(in the rows, 128 means zero)
Each path below is one point turned by a fixed rotation once a step. After each direction that follows a path, write how fast that rotation turns it, in deg/step (0 if it stays still).
Each turn is a multiple of 5 degrees from 10 to 175, or 0.
path 1
[138 124 144 111 126 130 123 137 138 126 118 131 131 123 126 135 126 128
 143 127 119 106 154 123 126 115 138 135 129 130 126 139 116 138 122 124]
[129 122 143 110 128 130 121 136 139 123 116 121 127 125 120 136 131 134
 141 127 125 107 150 133 133 115 122 128 126 133 112 132 115 132 123 115]
[127 120 144 113 122 133 122 138 132 129 104 130 137 128 126 134 126 133
 142 122 120 115 155 124 132 116 128 120 125 130 118 141 121 132 125 128]
[137 120 141 108 125 131 124 137 145 132 114 134 133 120 128 133 125 126
 144 125 120 107 151 118 127 120 135 135 121 134 122 136 118 136 122 119]
[133 126 140 111 121 128 123 139 135 126 119 117 128 124 120 135 125 132
 144 125 120 107 152 131 128 109 124 131 125 131 118 131 110 132 124 119]
[130 121 145 113 125 130 123 138 136 121 108 131 132 129 124 138 130 131
 139 126 122 113 154 127 131 113 129 123 129 128 114 144 122 137 124 128]
[133 118 142 107 126 135 125 136 145 132 109 130 136 120 128 134 131 131
 142 123 121 112 147 121 131 125 129 128 119 134 113 132 121 132 122 117]
[133 125 141 111 118 130 124 136 131 133 115 121 135 122 123 129 120 132
 146 122 115 110 154 124 126 112 126 128 122 133 124 135 112 132 124 125]
[133 125 146 112 128 128 122 138 138 120 116 130 129 127 124 139 131 130
 139 128 123 107 152 127 130 112 133 131 132 129 119 139 118 139 122 123]
[128 119 143 108 125 130 123 140 141 127 110 127 133 125 124 134 130 132
 141 124 125 115 152 129 135 121 123 121 120 134 110 132 121 131 124 116]
[134 120 144 113 120 132 125 138 133 133 111 129 140 124 127 130 121 132
 146 121 118 113 154 120 127 116 131 125 121 133 122 139 117 133 122 127]
[136 124 143 109 127 130 123 136 140 127 121 127 128 123 125 136 130 128
 142 128 122 105 151 126 126 114 133 138 129 132 121 136 116 139 121 119]
[128 122 143 111 123 127 121 139 136 124 111 120 129 127 120 138 130 133
 142 125 126 113 153 135 134 113 121 122 124 131 111 132 115 131 123 120]
Speeds:
[126 133 128 128 130 133 125 127 127 129 131 127 129 122 130 131 131 130
 133 125 122 128 125 130 132 130 129 126 129 129 126 133 127 131 128 127]
0
[126 128 126 126 127 127 128 128 128 130 129 121 127 126 125 126 127 130
 130 127 128 129 127 131 130 129 121 126 123 131 124 121 125 124 129 124]
135
[132 131 126 128 127 126 129 127 127 130 134 125 126 126 127 126 124 127
 130 128 125 123 128 126 124 125 130 136 129 128 133 127 124 129 128 127]
100
path 2
[131 157 132 130 114 126 134 130 142 121 128 124 130 126 126 140 124 131
 120 137 132 117 146 130 130 119 129 120 122 130 124  99 127 119 131 134]
[130 146 125 121 117 119 125 126 136 109 132 126 125 122 119 136 129 128
 119 143 128 119 139 143 130 130 127 127 107 124 121 110 127 105 129 133]
[129 141 117 113 109 118 131 127 137 118 120 128 123 118 134 138 128 115
 109 131 128 130 140 137 129 137 132 124 112 126 122 111 131 116 136 135]
[137 146 128 128 117 125 132 133 145 119 114 125 123 120 134 136 135 127
 112 132 126 125 150 125 128 131 128 123 116 122 118 104 138 128 137 134]
[133 156 130 130 111 121 134 131 139 124 125 130 123 121 129 138 134 143
 122 138 126 117 134 131 135 123 130 124 113 125 120 103 124 113 129 134]
[124 152 125 119 110 122 133 129 133 116 133 126 129 127 125 140 118 122
 117 138 133 121 141 135 129 128 133 123 117 133 126 106 124 111 129 137]
[133 141 118 118 118 121 123 124 140 110 124 127 124 121 118 135 131 118
 114 138 130 127 146 136 125 134 128 127 107 119 117 111 129 118 133 133]
[134 145 116 119 113 118 136 129 138 123 115 127 120 112 138 140 140 127
 115 129 124 123 136 134 135 132 131 121 112 123 116 108 131 123 135 133]
[136 153 136 129 116 127 136 137 142 121 122 125 126 126 137 136 125 134
 117 134 130 117 145 128 131 127 129 121 122 131 120 102 134 119 138 138]
[134 152 133 126 115 121 128 129 136 115 130 130 124 126 118 136 127 136
 123 143 127 122 137 130 129 129 131 128 108 125 122 109 123 108 127 139]
[125 148 116 114 106 117 130 123 135 120 124 125 129 119 123 142 126 114
 117 134 132 129 140 136 127 129 133 124 112 126 125 111 122 117 130 134]
[137 142 122 124 119 127 128 126 145 115 119 123 125 117 132 136 135 117
 113 133 129 122 150 135 129 128 124 122 114 121 116 107 137 124 138 129]
[137 146 125 125 116 121 135 133 140 121 123 130 120 116 138 136 138 141
 119 135 123 119 133 133 135 131 128 122 111 127 118 107 134 112 133 134]
Speeds:
[132 126 130 128 129 128 129 132 129 129 124 130 125 127 136 127 130 132
 125 126 125 130 127 125 129 133 128 128 128 128 127 129 134 129 132 130]
80
[128 128 130 129 129 131 128 129 130 126 128 126 131 131 130 128 121 123
 125 126 132 128 135 127 126 128 127 126 133 131 130 126 131 132 131 129]
135
[129 126 130 132 130 127 125 124 124 131 123 131 126 129 130 129 124 128
 125 128 132 124 127 129 124 124 133 132 130 126 124 130 127 127 128 126]
0
path 3
[118 131 131 130 130 127 124 120 125 135 150 131 114 143 129 108 118 134
 140 106 126 121 115 137 122 118 141 123 115 121 135 122 140 133 137 126]
[118 135 130 132 126 130 121 128 135 136 149 129 114 143 129 112 116 136
 137 107 125 117 121 135 125 113 140 128 120 126 139 125 138 128 136 127]
[122 137 129 136 131 132 123 130 135 137 149 130 111 136 133 111 118 137
 141 107 125 123 117 138 123 120 143 126 115 121 133 120 137 128 130 125]
[124 135 127 138 129 134 124 129 131 134 146 132 111 142 128 112 121 132
 138 107 130 126 115 139 124 121 138 127 118 119 143 126 145 131 137 126]
[121 143 128 140 133 133 119 134 137 134 142 133 107 137 135 114 122 133
 134 111 127 121 118 140 126 117 141 128 117 125 143 125 144 125 132 128]
[122 142 125 138 140 130 124 132 126 132 140 137 108 136 134 112 125 133
 135 112 128 127 114 143 125 125 141 122 114 123 139 123 144 127 133 124]
[120 144 127 135 136 127 126 128 127 131 136 137 110 142 134 115 123 128
 131 114 127 123 116 142 131 120 139 126 117 125 146 125 147 124 140 127]
[117 148 130 136 142 125 124 128 129 132 137 140 113 139 137 113 121 134
 131 115 123 122 116 140 131 118 145 123 113 130 139 123 140 121 136 126]
[117 140 129 132 140 125 129 122 122 129 137 140 115 144 133 109 121 128
 133 114 127 126 115 138 132 120 145 120 113 125 137 121 140 128 142 125]
[111 144 129 133 132 125 126 124 129 131 141 136 118 145 131 116 118 128
 131 114 124 118 121 135 134 113 146 122 116 129 140 124 138 124 144 128]
[109 139 130 134 135 123 125 122 131 132 143 138 116 138 131 111 118 133
 138 112 120 124 117 134 130 117 148 121 113 128 131 119 133 127 140 124]
[112 134 127 135 130 126 127 122 130 128 146 136 117 146 124 114 120 127
 140 108 126 122 118 132 128 117 143 120 116 126 137 123 137 131 146 125]
[112 137 130 137 127 127 121 125 137 131 149 134 113 140 126 116 119 135
 140 108 119 117 121 130 128 115 144 121 118 131 136 125 134 127 138 124]
Speeds:
[131 133 128 126 132 127 127 128 121 125 124 130 126 128 132 131 133 128
 126 127 127 123 126 130 127 131 125 126 129 128 131 130 133 124 126 126]
35
[129 130 126 131 131 130 130 132 130 130 123 130 127 127 131 126 128 125
 123 132 131 135 127 133 132 128 131 130 127 128 130 127 130 127 129 130]
25
[127 130 129 129 124 128 125 130 133 129 126 127 128 131 128 132 126 128
 124 128 128 122 130 127 130 122 126 131 132 131 133 131 130 125 130 131]
135
path 4
[123 141 124 119 118 114 128 121 121 121 137 128 126 140 142 126 125 142
 145 126 116 140 134 144 118 127 116 147 136 137 138 126 125 123 116 143]
[128 136 123 126 111 112 127 116 120 126 136 131 119 129 134 134 125 141
 147 121 115 140 138 137 117 130 125 145 133 142 137 118 121 116 119 141]
[132 143 132 128 112 116 122 116 124 128 137 136 117 132 131 130 128 139
 138 120 115 134 139 136 123 132 120 158 135 139 124 120 114 120 120 141]
[123 147 133 119 119 113 124 122 123 125 142 134 127 138 140 124 126 140
 138 119 117 134 134 145 121 128 115 156 136 134 129 126 121 125 119 141]
[124 137 123 117 116 112 130 120 119 122 139 130 127 132 139 129 123 141
 147 122 116 142 134 143 116 130 119 145 136 137 138 122 126 117 119 143]
[132 136 126 127 110 117 128 116 124 124 136 132 114 131 134 135 125 139
 146 124 112 139 141 134 117 129 121 151 132 141 129 117 119 116 117 140]
[131 147 132 127 113 114 121 119 126 129 139 131 117 138 134 129 130 141
 136 122 114 133 137 137 123 128 118 154 134 138 125 122 116 128 119 141]
[121 145 130 119 118 111 125 123 121 127 141 135 128 132 137 123 125 141
 142 117 123 137 133 145 118 132 120 153 135 136 133 125 121 121 120 142]
[125 133 126 120 117 115 132 119 122 122 137 133 124 129 136 131 120 139
 149 122 117 142 138 139 117 132 118 150 136 137 132 123 127 115 117 139]
[134 138 124 129 112 115 127 114 125 123 138 129 112 141 136 132 127 141
 143 127 111 138 139 135 120 127 118 147 135 142 127 120 117 121 114 141]
[127 148 132 123 113 110 120 120 122 131 139 131 120 135 136 129 130 143
 135 118 118 134 132 139 119 129 122 150 131 141 131 120 115 124 121 144]
[123 142 130 119 117 114 127 122 121 126 142 139 127 128 133 127 125 138
 144 116 121 138 136 142 119 132 120 156 135 134 130 125 124 117 124 141]
[126 135 126 122 119 118 131 117 126 120 139 132 120 137 137 127 122 140
 148 125 113 140 138 138 121 128 113 153 138 136 130 126 126 119 113 139]
Speeds:
[132 132 131 132 124 127 124 127 129 132 127 128 124 126 125 130 132 128
 123 126 128 126 128 126 129 129 132 128 125 131 125 124 122 129 130 129]
90
[129 132 128 130 129 129 126 128 131 127 128 125 126 137 132 125 130 129
 125 131 126 126 127 129 130 124 124 128 129 127 125 131 127 134 124 127]
110
